-36	-19	26	-29	-33	-15	21
26	45	24	-19	25	13	-38
-20	29	-13	-19	0	-21	-27
-> 0

25	-19	13	0	-39	15	24
-14	-18	18	-28	-16	44	-45
37	52	34	52	-30	26	4
-> -30

11	-19	-21	37	2	37	23
15	-9	-6	-9	3	-9	16
1	15	34	13	-33	-49	1
-> -33

19	-23	6	17	-24
-38	5	-18	-16	48
6	-3	37	-45	-44
-> 37

-34	-40	-4	-38	-33	22	4
-36	-53	-7	-34	-26	29	25
-29	-41	-12	-49	-29	29	3
-> -29

-9	-14	-22	-58	27
-36	17	-25	-12	20
5	-10	19	21	6
-> 19

-12	-40	9	7	-36	39
26	-19	-1	19	-31	18
27	-18	18	-1	-55	13
-> -1
---
[[-18 -22  18 -27 -24  12]
 [-12 -33  21 -18 -13  45]] Answer: -18

[[-18  28  57 -14 -17  -9  22]
 [-20  13  22  -1  -1   3   5]] Answer: -18

[[-31   8 -22 -19 -56]
 [-21   4 -19 -16 -38]] Answer: -31

[[ 44 -15  24  11  18]
 [  4 -11  -1  26   9]] Answer: 44

[[-21  -8  59 -22 -32  -5 -30]
 [ 12  21  20  -5 -25  14 -17]] Answer: -21

[[  3  11  16 -42]
 [ -4   3 -24  41]] Answer: 3
---
[-19  26   3  60 -23 -48] Answer: -19, -48

[-53  29  23  -7  17   9  13] Answer: -53, 13

[ -5  27  18 -46] Answer: -5, -46

[[ 13 -43  -6  -7   2 -19]
 [ -1 -16   4   0  -3 -10]] Answer: 13, -10

[45 -4 11 16 -4] Answer: 45, -4

[[-18  35  -8 -17  43  36 -22]
 [ 38 -27   4  40 -35 -13  -4]] Answer: -18, -4
---
[[  4 -33  32  49]
 [ 34  -9 -39  33]
 [ 32   0 -35  26]] yields 33

[[326 848 397 365 194 393]
 [506 614 376 206 342 208]
 [269 764 386 540 181 734]] yields 208

[[124 159 175  16 209  90]
 [112 123 117 135  63 143]
 [ 93 153 145 156  66 168]] yields 143

[[ 75 209 142 218]
 [ 23 193  60 244]
 [ 89 230 109 194]] yields 244

[[93 17 98 46]
 [ 8 29 12 85]
 [67 89 47  2]] yields 85

[[ 35 254  16 138  21]
 [ 89 184 131 148 163]
 [ 40 124 148  36 193]] yields 163

[[ 18 -24 -25 -23]
 [ -7 -12 -12 -12]
 [ 27 -29 -29 -27]] yields -12
---
8	21	8	49	36 -> 8

-41	1	27	26	33	3
46	0	-2	-10	24	19
-> 46

51	-39	-4	53	14
50	11	21	2	35
-> 50

32	-32	56	-23	-51	20 -> 32

12	-36	4	-7	-6	-46 -> 12

-31	39	45	48 -> -31
---
24	-38	-19	1	-45	58 -> 1

-11	6	11	-4	-1	-8
6	-46	-4	19	-6	5
2	-2	-11	0	-3	-9
-> -4

-2	-1	-13	8	53	42
-31	17	-2	-16	-21	52
0	0	-19	6	48	-43
-> 8

10	-41	-43	12	-45	2 -> 12

46	-15	50	32	-54	3 -> 32

-20	-21	-25	-42	27	15 -> -42

52	16	5	-20	19	15 -> -20

-3	17	-43	4	-47	-16
43	28	-19	16	12	-35
42	0	0	-27	-6	-24
-> 4
---
[-29  24   6  51   7 -20] 6

[[ -2  28  10   3]
 [ -2 -48 -14  -9]
 [ -3  -3  -1  -3]] 10

[[ 13 -33 -24  55  12 -36  56]
 [-15 -38 -10   3 -30  34   8]
 [ -4 -19  -8 -10  -4   8  25]] -24

[[ 21 -49 -12   7]
 [  0  31   1 -16]] -12

[-19   0  22  41  53  52  44] 22

[ -6 -44   2 -13   0] 2

[ 26   6  57   3 -27] 57

[[ 35   9  41 -47 -49 -43]
 [  4   7  -2  11  10  12]] 41
---
[  77.614  147.920  -11.038   48.123  -33.236  -24.285 -110.544] -> 147.920
[  -4.2 -122.0   95.5  -63.2] -> -122.0
[-106.866  -75.661   73.577  -84.503  159.898] -> -75.661
[-146.310   -2.534 -113.202  118.968   86.939  -18.710] -> -2.534
[ 0.110 -0.021  0.081 -0.011 -0.123] -> -0.021
[ 10.28   4.96   5.58 -17.64] -> 4.96
[ -5.56  -4.94  -2.35 -10.48  17.85  -4.97 -17.79] -> -4.94
[-13.0   8.1   7.8  15.0   7.5 -10.0] -> 8.1
[ -28.113  -98.341  -96.015   68.691 -127.127  118.813] -> -98.341
---
172,82,162,73
231,43,59,5
107,110,73,118
result: 73

168,422,-519,69,288
-225,601,749,92,628
result: 69

22,72,88,220 result: 220

154,110,209,217,169
128,147,153,86,97
25,97,52,213,79
result: 217

69,47,57,11,76,71
54,52,74,46,54,48
result: 11

28,47,45,42
43,44,20,35
75,45,27,42
result: 42

-305,-432,-265,-923,-752,545,578 result: -923

6572,2395,4281,3947,8063,1731 result: 3947
---
[[-24  37 -19 -35  47]
 [-33 -31 -33 -42  -8]
 [-24   1  49  12  30]] => -31

[[ 10 -39 -13  51  -3]
 [-45  -2 -11  20  16]] => -2

[[ -4  14  55 -53]
 [-57  47  -6 -40]] => 47

[[ 13 -17 -34  25 -10  -4]
 [ 12 -25 -24  34 -14 -16]
 [  6 -53 -19  17  30  10]] => -25

[[-20  -4  41 -19  10]
 [ -4  44 -22 -23  28]] => 44

[[-11  -9  16  17]
 [-16  -6  12 -32]
 [ 23 -47 -17 -21]] => -6

[[-13 -47 -18  48]
 [ 21 -54  46 -45]
 [ 19 -24 -28  24]] => -54

[[ 14  29  21  -3   1   8  -5]
 [  1 -32 -24  -7   1  26 -46]] => -32
---
array([6225, 8695, 2821, 6358, 2478, 5159])
5159

array([[ 31,   6,  30,   2,  17],
       [ 22,  -5,   9,  28, -14],
       [ 39,  12,  43, -29,  27]])
17

array([9, 5, 1, 1])
1

array([38, 44, 13, 26, 37, 58, 88])
88

array([[-284,  674,  689, -324],
       [ 597, -977,  150,  280],
       [-441, -161,  843, -821]])
-324

array([[3460, 4653, 9270, 6383, 9265, 5915, 7275],
       [4421, 4053, 9592, 6110, 4076, 5537, 7894],
       [3217, 4457, 9735, 6226, 7854, 5591, 7659]])
7275
---
[-9.766, 9.296, -2.793, -12.693, 14.350, -0.741] -> -9.766, -0.741
[-7.16, 161.49, -34.43, 156.45, -180.30] -> -7.16, -180.30
[-12.224, -3.201, -18.361, -14.103, -9.020, 10.519, -17.547] -> -12.224, -17.547
[-118.5, 147.8, -151.9, -39.8] -> -118.5, -39.8
[11.219, -5.526, -3.886, -15.684] -> 11.219, -15.684
[-9.5, -1.4, -11.0, 11.7] -> -9.5, 11.7
